A hidden rule labels the rows of this table. It goes by one to three of the table's principal directions, not those with the most spread.
ndarray[-0.315 -0.343  0.263 -0.470 -0.105 -0.022  1.053 -0.478 -0.362 -0.283
         0.842 -0.225 -0.733  0.710 -1.141 -0.501  0.616 -0.073  1.277  0.792
         0.067  0.197  0.538 -0.352  0.323  0.933 -0.282 -0.132 -0.126 -0.579
        -0.647 -0.865] j277
ndarray[ 0.073 -0.381 -0.033  0.317  0.192  0.655  0.046 -0.073 -0.469  0.216
         0.579  0.411 -0.367 -0.348  0.401  0.828 -0.943  0.637 -1.240 -0.749
         0.306 -1.227  0.313  1.118 -0.390 -0.360  0.390  0.163  0.074  0.814
        -0.091  0.615] j162
ndarray[-1.408 -0.496 -0.916 -0.823  0.353  0.600  1.906 -1.190  0.794  0.097
         1.417  0.619 -2.346 -0.704 -2.045 -0.382 -0.267 -0.496  0.781  0.508
        -0.486  0.850  0.366 -0.153 -0.650 -0.228  0.817 -0.488  0.069 -1.098
        -0.072 -1.605] j724
ndarray[-0.241 -0.515  0.278 -0.488 -0.378  0.590  0.973 -0.226 -0.025  0.194
         0.683  0.004 -0.434 -0.318  0.251 -0.218  0.175 -0.179  0.868 -0.181
        -0.158  0.488  0.820 -0.276  0.047  0.252 -0.364  0.299 -0.286 -0.225
         0.432 -0.729] j153
ndarray[ 1.109  1.200  1.624  0.365  0.374  0.474 -0.849  1.645 -0.131 -0.699
        -1.086 -1.940  1.104  0.225  0.860 -0.940  1.114 -1.572  0.670  1.562
        -0.724  0.111 -1.887 -2.396  1.192  1.045  0.272  0.475 -0.868  1.063
         0.685 -0.492] j153
ndarray[-1.214 -0.446 -0.635 -0.298 -0.134  0.935  0.822 -0.801  0.135  0.113
         1.580  1.583 -1.582 -1.384 -0.719  0.979 -1.210  0.611 -0.505 -1.041
         0.374 -0.579  1.078  1.774 -1.400 -1.177  0.272 -0.246  0.066 -0.713
        -0.010 -0.867] j277
ndarray[ 1.747  0.682  1.769  0.477  0.646 -0.666 -1.122  1.432  0.379 -0.541
        -1.321 -2.304  2.270 -0.158  1.861 -1.772  2.521 -1.203  1.562  1.764
        -1.042  1.043  0.139 -2.806  1.117  1.148 -0.884  0.399 -1.227  1.028
         1.616  0.285] j162
ndarray[ 0.186  0.546 -1.001  0.269  0.907 -2.027 -1.070 -0.503  1.070  0.460
        -2.000 -0.637  1.317 -0.217 -1.118 -0.833  1.459 -0.686  0.642  1.600
        -1.123  1.470 -0.021 -0.773 -0.453 -0.869  0.192 -0.719  0.162 -1.127
         0.446  0.956] j153
ndarray[-0.230 -0.187 -0.612  0.919  1.159 -0.199 -0.605 -0.436  0.869  0.799
         0.294  1.042 -1.095 -1.088 -0.634 -0.047 -1.265  0.902 -1.839 -0.156
        -0.438 -0.157 -0.437  1.261 -0.806 -1.015  0.748 -0.337  0.263  0.587
         0.401  1.038] j366
ndarray[-2.406 -1.090 -1.738 -0.417 -0.026  0.402  1.512 -1.929  0.549 -0.042
         2.472  2.416 -3.945  0.072 -3.287  0.269 -1.787  2.021 -0.665 -0.746
         0.818 -0.155  0.733  2.487 -0.897 -0.751  0.390 -0.921  0.690 -1.428
        -1.437 -1.209] j724
ndarray[-0.661 -0.509  0.800  0.317 -0.221  1.112  0.641  0.211  0.476 -0.132
         1.933  1.027 -2.859  0.622 -0.465 -1.078 -1.612  1.378 -0.647 -0.616
         0.498  0.408 -1.442  0.246  1.204  1.271 -0.338  0.314 -0.034  0.838
        -0.289 -1.124] j153
ndarray[-0.187  0.064 -0.595  0.878  1.324 -1.623 -0.756 -0.743  1.102  0.446
        -0.220  0.509 -0.753  0.002 -1.812 -1.143  0.046  0.821 -0.448  1.184
        -0.602  0.956 -0.476  0.401 -0.271 -0.252  0.135 -0.819  0.292 -0.441
        -0.139  0.840] j54
ndarray[-0.467  0.069  1.693 -0.885 -1.243  1.122  1.357  0.411 -1.093 -0.619
         1.788  0.105 -0.911  0.619 -0.910 -0.297  0.332 -0.515  2.302  0.483
         0.521 -0.225  0.049 -0.367  0.494  1.544 -0.957  0.302 -0.442 -0.797
        -0.790 -2.413] j277
ndarray[-1.646 -0.492 -0.593  0.053 -0.232 -0.649  0.340 -1.417  0.730  0.433
         0.782  1.443 -2.069  0.249 -2.574 -0.914 -0.299  1.525  0.923  0.388
        -0.040  1.633  0.427  1.282 -0.200 -0.375 -0.872 -0.502  0.076 -2.132
        -0.469 -1.099] j54
ndarray[ 0.167  0.375 -0.690 -1.531 -0.545  0.541  0.787  0.479 -0.116 -0.377
        -1.077 -1.517  1.178 -0.085 -0.079  0.414  1.316 -2.492  1.373  0.693
        -0.567 -0.240  0.011 -1.985 -0.048 -0.250  1.041  0.005  0.076 -0.159
         0.156 -0.620] j54
ndarray[-0.271  0.740 -0.148  1.379  2.162 -1.109 -1.586  0.094  2.173  0.634
        -0.099  0.487 -2.033 -0.892 -3.403 -2.336 -0.323  0.365 -0.837  2.556
        -1.631  0.988 -2.522 -0.240 -0.125 -0.489  1.043 -1.014  0.001  0.408
         0.471  0.420] j724
ndarray[ 1.588  0.703  0.799 -0.907 -0.833  2.554  0.496  2.289 -1.136 -0.834
         0.048 -0.919  2.317 -1.370  4.767  2.580 -0.904 -2.626 -1.493 -2.516
         0.833 -2.746 -0.540 -1.268 -0.424 -0.009  1.337  1.095  0.036  2.791
         0.829  0.069] j724
ndarray[ 1.221  0.328  0.996  0.945  1.263  0.224 -0.700  0.713  0.205  1.075
         0.012 -0.056  0.780 -1.868  1.012  0.042 -0.537 -0.822 -1.115  0.358
        -1.056 -0.657 -0.567  0.025 -0.828 -0.384  0.729  0.284 -0.223  1.591
         1.297  1.229] j724
ndarray[ 0.567  0.393 -1.479  0.300 -0.125 -1.387 -1.506  0.188  0.405 -0.522
        -2.011 -0.083  2.166  0.562  2.274  1.025  0.005  0.468 -1.670 -1.662
         0.896 -0.008  0.100  0.160 -0.058 -0.898 -0.071 -0.207  0.688  0.177
        -0.076  1.824] j153
ndarray[ 0.031 -0.163 -0.216  0.233 -0.084  0.255 -0.285  0.123 -0.030  0.138
         0.020  0.351 -0.202  0.021  0.461  0.354 -0.766  0.579 -1.054 -0.762
         0.294 -0.470 -0.299  0.578  0.070 -0.238  0.169  0.139  0.203  0.631
        -0.019  0.541] j277
ndarray[-0.025 -0.189 -1.091  0.195  0.132 -0.501 -0.367 -0.239  0.370 -0.761
        -0.070  0.604  0.469 -0.027  1.798  0.893 -0.490  1.014 -1.593 -1.831
         1.116 -0.283  0.946  0.735 -0.419 -0.576 -0.132 -0.258  0.362  0.250
        -0.079  0.823] j54
ndarray[ 0.536  0.157 -0.578 -0.599 -0.712  0.561 -0.366  1.076  0.269 -1.053
        -1.053 -0.972  1.259  0.338  2.671  0.532  0.308 -0.537 -0.718 -1.449
         0.648 -0.348 -0.104 -1.369  0.751 -0.086  0.175  0.381  0.014  1.200
         0.501  0.260] j162
ndarray[ 0.810  0.489 -0.563  0.662  0.605 -0.811 -1.355  0.335 -0.019  0.383
        -1.156  0.108  1.468 -0.382  0.697  0.905 -0.466 -0.081 -1.700 -0.397
         0.018 -1.049 -0.542  0.671 -0.710 -0.941  0.711 -0.231  0.556  0.782
        -0.048  1.909] j54
ndarray[ 0.124 -0.150  0.413  0.971  0.758 -0.075 -0.322 -0.133 -0.094  0.419
         1.167  1.213 -0.952 -0.376 -0.355  0.176 -1.389  1.173 -1.503 -0.351
         0.297 -0.897 -0.357  1.576 -0.519  0.052  0.133 -0.178  0.260  0.736
        -0.363  0.749] j54
ndarray[-1.247 -0.333 -1.553 -2.731 -2.105  1.372  2.178 -0.463 -0.590 -0.722
        -0.193 -0.525  0.572 -0.192  0.167  1.670  0.954 -2.051  2.182 -1.029
         0.440 -0.096  1.902 -0.890 -0.663 -0.918  0.361  0.127  0.156 -1.823
        -0.228 -2.100] j54
ndarray[ 0.319  0.092  0.404  0.718  0.829 -0.961 -0.280 -0.188  0.282  0.598
         0.206  0.314 -0.382  0.282 -1.057 -0.861 -0.217  0.253 -0.181  0.949
        -0.389  0.411 -0.879  0.121  0.111  0.621  0.014 -0.308  0.270  0.140
        -0.303  0.615] j724
ndarray[ 0.504  0.563 -0.189  1.302  0.854 -1.025 -1.626  0.242  0.539  0.307
        -0.585  0.850  0.446 -0.228  0.601  0.208 -1.115  0.849 -2.122 -0.588
         0.244 -0.234 -1.246  0.984 -0.354 -0.494  0.226 -0.270  0.516  0.686
        -0.037  1.569] j724
ndarray[ 0.688  0.191  0.233 -0.479 -0.479  1.444  0.406  1.037 -1.017 -0.564
         0.580 -0.057  0.822 -0.446  2.147  1.867 -0.972 -0.838 -1.318 -1.683
         0.968 -2.324 -0.111  0.147 -0.433 -0.003  0.836  0.428  0.295  1.618
        -0.208  0.249] j366
ndarray[-0.494  0.006  0.819 -0.199 -0.457  1.226  0.885  0.038 -0.826  0.049
         1.342  0.606 -1.155 -0.094 -0.641  0.518 -0.948 -0.081  0.216 -0.187
         0.338 -0.736 -0.452  0.686 -0.153  0.408  0.118  0.273 -0.073 -0.154
        -0.532 -1.170] j153
ndarray[ 0.994  0.331  0.587  0.066  0.362  0.785 -0.332  1.303  0.513 -0.234
        -0.358 -1.043  0.531 -0.542  1.710 -0.450  0.078 -1.083 -0.583 -0.024
        -0.459 -0.206 -1.091 -1.706  0.648  0.432  0.665  0.458 -0.294  1.921
         1.064  0.265] j153
ndarray[-1.306 -0.234 -0.261 -0.437 -1.116  0.879  0.626 -0.316 -0.325 -0.243
         1.518  1.711 -1.656  0.100 -0.799  0.836 -1.500  1.009 -0.265 -1.430
         1.163 -0.558 -0.001  1.692 -0.428 -0.296 -0.348 -0.049  0.377 -0.846
        -0.941 -1.286] j162
ndarray[-1.884 -1.057 -0.377  0.235  1.361 -1.017  1.337 -2.458  1.699  1.036
         1.199  0.476 -3.575 -0.264 -4.768 -3.107  1.095  1.117  2.464  3.117
        -1.942  3.428  0.943 -0.040  0.079  0.198 -0.541 -0.812 -0.711 -2.558
         0.430 -1.614] j153
ndarray[ 0.111 -0.089  0.615 -0.219 -0.666  1.112 -0.157  0.779  0.088  0.485
         0.363  0.348  0.142 -1.306  0.986  0.260 -0.478 -0.316  0.032 -0.783
        -0.207 -0.349  0.183  0.197 -0.335 -0.588 -0.233  0.546 -0.286  0.611
         1.049 -0.308] j162
ndarray[-0.498  0.007  0.551 -0.428 -0.391  1.128  0.819  0.163 -0.502  0.046
         1.174  0.342 -1.312 -0.062 -1.360  0.118 -0.600 -0.400  0.477  0.358
        -0.006 -0.747 -0.663  0.222 -0.027  0.344  0.401  0.080 -0.030 -0.010
        -0.516 -1.175] j277
ndarray[-0.523 -0.182  0.732  0.918  0.319 -0.457 -0.150 -0.312  0.185  0.327
         1.477  1.398 -2.307  1.016 -2.086 -1.163 -1.268  1.763 -0.446  0.473
         0.345  0.308 -1.469  1.196  0.627  1.093 -0.527 -0.286  0.328 -0.062
        -1.104 -0.248] j366
ndarray[-0.285 -0.213 -0.500  0.214  0.141 -2.180 -0.381 -1.089  0.651  1.064
        -1.024  0.178  0.197  0.911 -2.039 -1.418  0.987  0.472  1.382  1.431
        -0.788  2.116  0.128  0.012  0.241  0.124 -0.886 -0.476  0.377 -1.755
        -0.286  0.583] j153
ndarray[-1.117 -0.246 -0.785 -1.195 -1.243 -0.269  1.127 -0.997 -0.688  0.282
         0.143  0.539 -0.336  0.873 -2.171  0.559  0.265 -0.346  1.729  0.222
         0.280  0.233  0.617  0.652 -0.394 -0.167 -0.256 -0.308  0.583 -2.177
        -1.311 -1.039] j54
ndarray[-1.124 -0.246 -0.800 -0.811 -1.174  0.366  0.603 -0.636 -0.253 -0.045
         0.068  0.667 -0.355  0.130 -0.550  0.791 -0.233  0.183  0.666 -0.827
         0.481  0.224  0.742  0.801 -0.402 -0.755 -0.305  0.022  0.193 -1.504
        -0.446 -0.943] j54
ndarray[-1.582 -0.593 -0.607  0.280  0.471 -1.571  0.671 -1.920  1.007  0.431
         1.214  1.610 -2.354  0.510 -3.208 -1.497 -0.041  1.660  1.136  1.001
        -0.112  2.145  0.574  1.174 -0.278  0.241 -0.969 -0.909  0.242 -2.400
        -0.815 -0.913] j153
ndarray[ 0.164 -0.250 -0.787 -0.913 -0.438  1.073  0.515  0.626  0.337 -0.214
         0.142 -0.115  0.356 -0.997  1.488  0.926 -0.371 -0.989 -0.709 -1.380
         0.208 -0.947  0.458 -0.532 -0.477 -0.722  0.856  0.167  0.282  1.182
         0.620  0.101] j162
ndarray[-1.281 -0.364 -0.254 -0.683 -0.496  0.825  1.177 -0.548  0.154 -0.160
         1.693  1.161 -1.924 -0.501 -1.509  0.120 -0.638  0.266  0.622 -0.294
         0.320 -0.052  0.524  0.804 -0.625 -0.226 -0.039 -0.281  0.056 -0.945
        -0.401 -1.609] j162
ndarray[-1.700 -0.810 -0.715 -0.052 -0.371  0.391  1.102 -1.775 -0.561  0.818
         1.132  1.514 -2.265  0.355 -2.475  0.551 -1.268  1.465  0.037 -0.186
         0.224  0.175  0.514  2.327 -0.545 -0.558 -0.051 -0.156  0.299 -1.779
        -1.056 -0.742] j153
ndarray[ 0.197  0.201 -0.105 -0.445 -0.765  1.071  0.055  0.684 -1.028 -0.103
         0.396  0.545  0.545 -0.369  0.841  1.909 -1.187 -0.442 -1.124 -1.454
         0.881 -2.255 -0.206  1.011 -0.728 -0.569  0.698  0.220  0.530  0.822
        -0.607  0.290] j162
ndarray[-0.034 -0.065  0.045  0.083  0.523 -1.146  0.049 -0.283  0.501  0.169
         0.543  0.300 -0.689  0.506 -1.912 -1.181  0.415  0.193  0.663  1.224
        -0.248  0.449 -0.270 -0.140  0.096  0.708 -0.209 -0.646  0.338 -0.295
        -0.633  0.105] j724
ndarray[ 0.710  0.132 -0.400 -1.051 -0.212  0.266  0.498  0.613 -0.091  0.246
        -1.224 -1.583  1.292  0.116  0.142  0.044  1.050 -2.229  0.824  0.806
        -0.841 -0.238 -0.448 -1.989  0.294  0.118  1.057  0.186  0.237  0.669
         0.281  0.330] j366
ndarray[-0.149 -0.077 -0.148 -0.188 -0.320  0.711  0.262  0.248  0.102 -0.060
         0.474  0.516 -0.359 -0.397  0.875  0.543 -0.888  0.001 -0.762 -1.150
         0.419 -0.340 -0.219  0.270 -0.170 -0.206  0.240  0.203  0.211  0.481
         0.142 -0.179] j153
ndarray[ 0.005  0.238 -0.342 -0.498 -1.238  0.531 -0.122  0.431 -0.892 -0.540
        -0.338  0.309  1.049  0.417  1.612  1.715 -0.657 -0.025 -0.666 -1.843
         1.232 -1.111  0.119  0.666 -0.172 -0.386 -0.107  0.305  0.400 -0.028
        -0.583  0.011] j366
ndarray[-2.398 -0.905 -0.823 -0.885 -1.488  0.586  1.804 -1.923 -0.712 -0.457
         1.463  1.447 -2.391  1.166 -1.856  0.594 -0.585  1.720  1.287 -0.908
         1.193  0.847  1.494  1.833 -0.016 -0.061 -1.066 -0.113  0.028 -2.917
        -1.450 -2.312] j153
ndarray[ 0.855  0.563  0.695 -0.110  0.249  0.628 -0.577  1.135  0.150 -0.022
        -1.165 -1.691  1.221 -0.786  0.749 -0.500  1.166 -1.607  0.653  1.169
        -1.157 -0.027 -0.495 -1.824  0.353 -0.153  0.513  0.440 -0.746  0.920
         1.276 -0.012] j162
ndarray[ 1.900  0.870  0.664  0.707  1.759 -0.832 -0.861  0.906 -0.009 -0.443
        -1.578 -2.403  1.948  0.267  0.922 -0.789  1.609 -1.599 -0.239  2.004
        -1.021 -0.302 -1.011 -2.368  0.686  0.937  1.051 -0.083 -0.383  1.714
         0.516  1.445] j153
ndarray[-0.228 -1.246  0.014 -0.497  0.358  0.482  1.412 -0.860  0.360  1.097
         0.940 -0.184 -0.976 -1.075 -0.853 -0.835  0.608 -0.243  1.204  0.812
        -1.198  0.689  1.784 -0.222 -0.353 -0.118  0.001  0.139 -0.452 -0.004
         1.044 -0.199] j162
ndarray[-0.872 -0.301  0.333 -1.025 -0.780  0.644  1.345 -0.298 -0.265  0.274
         1.122  0.208 -1.326  0.146 -2.335 -0.545  0.324 -0.704  2.065  1.006
        -0.372  0.272  0.093 -0.231  0.011  0.472 -0.150 -0.072 -0.058 -1.093
        -0.495 -1.711] j162
ndarray[ 0.756  0.533 -1.235  0.143 -0.041 -0.811 -1.225  0.609  0.199 -1.196
        -1.425 -0.224  2.130  0.359  2.932  1.356 -0.082  0.149 -1.959 -1.965
         1.273 -0.746  0.158 -0.137 -0.145 -0.644  0.199 -0.182  0.558  0.803
        -0.133  1.483] j366
ndarray[-0.155 -0.106  0.572 -0.567 -0.073  0.191  1.021 -0.209 -0.539  0.144
         0.755 -0.401 -0.624  0.422 -1.927 -0.539  0.681 -0.770  1.614  1.487
        -0.442 -0.139  0.041 -0.501  0.136  0.836  0.073 -0.141 -0.092 -0.484
        -0.631 -0.882] j162
ndarray[ 0.448  0.671  1.365  2.319  0.639 -0.546 -2.283  0.811 -0.033 -0.496
         1.022  1.927 -0.591  0.218  1.238  0.119 -2.168  2.894 -2.934 -1.431
         1.519 -1.003 -1.516  2.397  0.111  0.394 -1.032 -0.065  0.072  1.181
        -0.541  1.009] j277
ndarray[-0.544 -0.354  0.423  0.354  0.290  0.449  0.296 -0.503 -0.007  0.952
         0.904  0.716 -1.504 -0.607 -1.702 -0.438 -0.673  0.522  0.128  0.707
        -0.655  0.088 -0.195  0.999 -0.317 -0.193  0.102  0.034 -0.185 -0.263
         0.105 -0.340] j54
ndarray[ 2.527  0.598 -0.324  0.541  0.126 -0.854 -2.357  1.973  0.045 -0.492
        -2.996 -1.893  3.955  0.670  4.371  0.666  0.670 -0.639 -2.251 -1.296
         0.370 -1.146 -0.780 -1.636  0.995 -0.085  0.373  0.506  0.384  2.986
         0.803  3.253] j724
ndarray[-0.056 -0.066  1.253  0.084  0.257  1.584  0.370  0.839  0.634  0.281
         1.066 -0.247 -1.672 -0.952 -0.383 -1.287 -0.392 -0.470  0.321  0.756
        -0.932  0.296 -1.198 -1.020  0.630  0.528  0.324  0.496 -0.720  1.198
         1.118 -1.153] j54
Which label does each new row get?
ndarray[-1.132 -0.056 -2.009 -1.971 -1.353  0.279  1.446 -0.852 -0.871 -0.279
        -0.099  0.486  0.511  0.024 -1.227  2.251  0.052 -1.399  0.861 -0.860
         0.730 -1.152  1.266  0.725 -1.475 -1.299  0.873 -0.543  0.988 -1.870
        -1.381 -0.812] ~ j277
ndarray[-2.437 -1.518 -0.766 -1.072 -1.072  1.221  2.701 -2.099 -0.822  0.895
         3.052  2.421 -3.789  0.248 -3.744  0.737 -1.802  1.361  0.838 -0.553
         0.590 -0.445  1.222  2.846 -0.934 -0.213 -0.049 -0.291  0.637 -2.012
        -1.745 -1.887] ~ j277
ndarray[ 1.181  0.549  0.532 -0.364 -0.879  2.418 -0.176  2.003 -0.808 -1.048
        -0.244 -0.617  1.968 -1.173  5.259  2.403 -1.125 -1.253 -2.090 -3.083
         1.162 -2.167 -0.250 -0.653 -0.115 -0.414  0.758  1.172 -0.250  2.523
         1.101  0.194] ~ j724
ndarray[-0.186 -0.261  0.396 -0.626 -1.141  0.459  1.040 -0.520 -1.621  0.380
         0.144  0.114  0.762  0.478  0.321  1.308 -0.007 -0.350  1.043 -0.555
         0.449 -0.429  0.995  0.790 -0.305  0.178 -0.504  0.483  0.078 -1.172
        -0.675 -0.530] ~ j724
ndarray[-0.256  0.502 -0.840  0.528  0.499 -1.293 -0.864 -0.443  0.470  0.136
        -0.277  1.173  0.209 -0.303 -0.749  0.463 -0.584  0.463 -0.905 -0.258
         0.297  0.003 -0.276  1.213 -1.042 -0.879  0.137 -0.751  0.669 -0.815
        -0.544  0.694] ~ j153
ndarray[ 0.061  0.169  0.094  0.149 -0.459  0.191 -0.381  0.410 -0.475 -0.652
         0.002  0.095 -0.048  1.038  0.592  0.426 -0.559  0.689 -0.822 -0.808
         0.970 -0.713 -0.703  0.311  0.630  0.428 -0.131  0.116  0.222  0.483
        -0.766  0.111] ~ j277
ndarray[ 1.079  0.614  0.896  0.399  0.465  0.753 -0.288  1.141 -0.422 -1.299
        -0.223 -1.232  1.056  0.109  2.785  0.386  0.207 -0.551 -0.935 -0.518
         0.506 -0.785 -0.501 -1.284  0.672  0.857  0.324  0.462 -0.578  1.633
         0.416  0.080] ~ j724
ndarray[-1.861 -0.342 -0.931 -2.649 -2.687  2.244  2.727 -0.629 -1.718 -0.859
         1.527  0.942 -0.539 -0.147 -0.359  2.861 -0.567 -1.234  1.697 -2.018
         1.533 -1.465  1.863  1.057 -1.276 -0.783  0.183  0.192  0.366 -2.223
        -1.354 -2.911] ~ j366
ndarray[-0.651 -0.382 -1.243  1.423  1.502 -2.899 -1.608 -1.279  2.300  0.523
        -0.363  1.204 -1.514  0.473 -2.654 -2.413  0.215  2.569 -0.608  1.235
        -0.536  2.258 -0.110  0.907  0.131 -0.436 -0.808 -1.249  0.387 -0.944
        -0.066  1.317] ~ j724
ndarray[-0.043 -0.021  1.280 -0.516 -1.753  0.991  0.643  0.578 -1.543 -0.754
         0.770  0.058  0.161  1.494  1.243  0.643 -0.293  0.356  0.835 -1.175
         1.382 -0.511 -0.083  0.128  1.067  1.417 -1.217  0.759 -0.140 -0.205
        -0.964 -1.252] ~ j153
ndarray[ 0.610  0.171 -1.138  1.194  1.267 -2.769 -1.710 -0.459  0.681 -0.047
        -0.837  0.599  0.692  1.014 -0.770 -0.367  0.027  1.543 -1.685  0.241
         0.489 -0.173 -0.205  0.983 -0.226 -0.130 -0.095 -1.105  0.975  0.240
        -1.059  2.528] ~ j724
ndarray[ 0.702  0.142  1.523  0.030 -0.097 -0.605 -0.045  0.261 -0.284  1.417
        -0.389 -0.586  0.881 -0.182 -1.156 -1.255  1.114 -1.175  2.204  1.957
        -1.423  1.012 -0.343 -0.855  0.181  0.755 -0.684  0.320 -0.281 -0.515
         0.524 -0.045] ~ j153
ndarray[ 0.420 -0.062 -0.139 -0.144  0.159  1.516  0.054  0.582 -0.359  0.073
        -0.278 -0.710  0.357 -1.016  1.314  1.018 -0.457 -0.757 -1.155 -0.566
        -0.292 -1.385 -0.003 -0.190 -0.260 -0.786  1.196  0.504 -0.258  1.488
         0.778  0.442] ~ j277
ndarray[ 0.241 -0.180  0.932 -0.022 -0.019 -0.092  0.153  0.233 -0.090  0.276
         0.386 -0.411 -0.281  0.287 -0.921 -1.132  0.724 -0.093  1.259  1.188
        -0.516  0.332  0.013 -0.597  0.565  0.838 -0.539  0.110 -0.333  0.086
         0.071 -0.331] ~ j724
ndarray[ 1.147  0.409  0.317  1.465  0.703 -1.109 -1.650  0.246 -0.359  0.034
        -1.055  0.088  1.777  0.257  2.293  0.676 -0.439  1.062 -1.944 -0.933
         0.584 -0.421 -0.163  0.879 -0.029 -0.061 -0.416  0.169  0.105  0.806
         0.109  2.030] ~ j724
ndarray[-0.528 -0.474  0.198  0.106 -0.033 -0.597  0.158 -0.749  0.563  0.462
        -0.116 -0.117 -0.746  0.397 -1.109 -1.527  0.828  0.663  1.469  1.016
        -0.704  1.959  0.482 -0.359  0.649  0.343 -0.984  0.044 -0.460 -1.135
         0.422 -0.580] ~ j366
ndarray[ 2.263  1.074  1.558 -1.082 -1.490  1.654 -0.170  2.851 -1.830 -0.903
        -1.324 -2.267  3.722  0.426  4.280  1.706  0.613 -3.073  0.101 -1.137
         0.632 -2.330 -1.158 -2.515  0.918  1.130  0.559  1.293 -0.045  2.499
         0.276  0.269] ~ j153
ndarray[ 1.618  0.922  0.508  0.728  0.755 -1.054 -1.665  1.252  0.031 -0.621
        -1.449 -1.246  2.226  0.328  1.557 -0.240  0.959 -0.566 -0.683  0.544
        -0.023 -0.569 -0.770 -1.184  0.450  0.443  0.089 -0.092 -0.077  1.378
         0.250  1.508] ~ j162
ndarray[ 0.205 -0.791  0.373  0.224  0.306 -0.359  0.397 -0.440  0.525  0.714
         0.356 -0.024 -0.324 -0.203  0.320 -1.124  0.394  0.510  0.547  0.216
        -0.593  1.292  0.898 -0.309  0.368  0.489 -0.753  0.222 -0.296  0.144
         0.831  0.287] ~ j153
ndarray[ 0.983  1.008 -0.253  0.390  0.612 -2.113 -1.129  0.196  0.160 -0.121
        -2.142 -1.093  2.133  1.170  0.017 -0.473  1.248 -0.974  0.285  1.238
        -0.319  0.827 -1.202 -1.330  0.431  0.505  0.111 -0.428  0.469 -0.403
        -0.477  1.214] ~ j724
ndarray[ 1.544  0.600  0.395  1.698  1.682 -1.486 -2.077  0.709  0.704  0.467
        -1.170 -0.354  1.188 -0.148  0.851 -0.769 -0.112  0.404 -1.911  0.661
        -0.543 -0.108 -1.397 -0.208  0.206  0.116  0.345 -0.218  0.168  1.754
         0.517  2.449] ~ j366
ndarray[ 0.743 -0.076  0.796 -0.437 -0.380  1.014  0.249  0.842 -0.508 -0.528
        -0.360 -1.520  1.070 -0.089  1.826  0.004  1.040 -0.863  0.732  0.035
        -0.182 -0.330  0.711 -1.447  0.678  0.477 -0.152  0.673 -0.790  0.940
         0.870 -0.299] ~ j162
ndarray[ 0.287  0.450 -0.336  0.281  0.317 -0.682 -0.854  0.345  0.470 -0.798
        -0.782 -0.394  0.589  0.452  0.660 -0.222  0.415  0.159 -0.522 -0.044
         0.312  0.194 -0.393 -0.598  0.368  0.036 -0.030 -0.263 -0.002  0.231
        -0.033  0.369] ~ j277
ndarray[-1.368 -0.928 -0.636 -0.563 -0.104 -0.972  1.317 -2.014 -0.126  0.865
         0.545  0.368 -1.603  0.858 -3.954 -1.044  0.968  0.580  2.388  1.933
        -0.740  1.357  1.347  0.703 -0.146  0.142 -0.562 -0.605  0.085 -2.522
        -0.967 -0.846] ~ j162
ndarray[ 2.154  0.589  0.105  1.526  1.470 -0.392 -2.424  1.586  0.712  0.238
        -1.980 -1.131  2.146 -0.767  3.176  0.064 -0.366 -0.166 -3.107 -0.518
        -0.537 -0.942 -1.438 -0.840  0.369 -0.531  1.022  0.367  0.017  3.297
         1.491  3.073] ~ j54
ndarray[-0.863  0.124 -0.294 -0.139 -0.319 -0.137  0.155 -0.716 -0.455  0.114
         0.148  0.630 -0.475  0.152 -1.645  0.479 -0.158  0.303  0.537  0.333
         0.152 -0.077  0.221  1.115 -0.575 -0.514 -0.120 -0.291  0.108 -1.492
        -0.754 -0.627] ~ j54
ndarray[-1.072 -0.733  0.214  0.144  0.217  0.847  1.042 -0.964 -0.166  0.711
         1.377  0.675 -2.642  0.183 -2.396 -0.600 -0.873  0.950  0.202  0.783
        -0.449  0.188 -0.288  0.993  0.227  0.278  0.236  0.048 -0.170 -0.399
        -0.443 -0.860] ~ j366
ndarray[-0.823  0.333  0.245  0.470  0.469  0.024 -0.389 -0.324  0.608  0.554
         0.555  0.914 -1.364 -1.043 -2.146 -0.625 -0.432  0.282  0.337  1.053
        -0.718  0.506 -0.567  0.846 -0.712 -0.717  0.069 -0.372 -0.269 -0.953
         0.255 -0.797] ~ j277
ndarray[-0.282 -0.105 -0.038  1.914  1.330 -1.217 -1.451 -0.467  1.382  0.821
         0.429  1.662 -1.872  0.036 -1.144 -1.359 -1.638  2.413 -2.090  0.057
        -0.147  1.017 -1.597  1.563  0.216 -0.104 -0.265 -0.440  0.343  0.413
         0.005  1.188] ~ j153
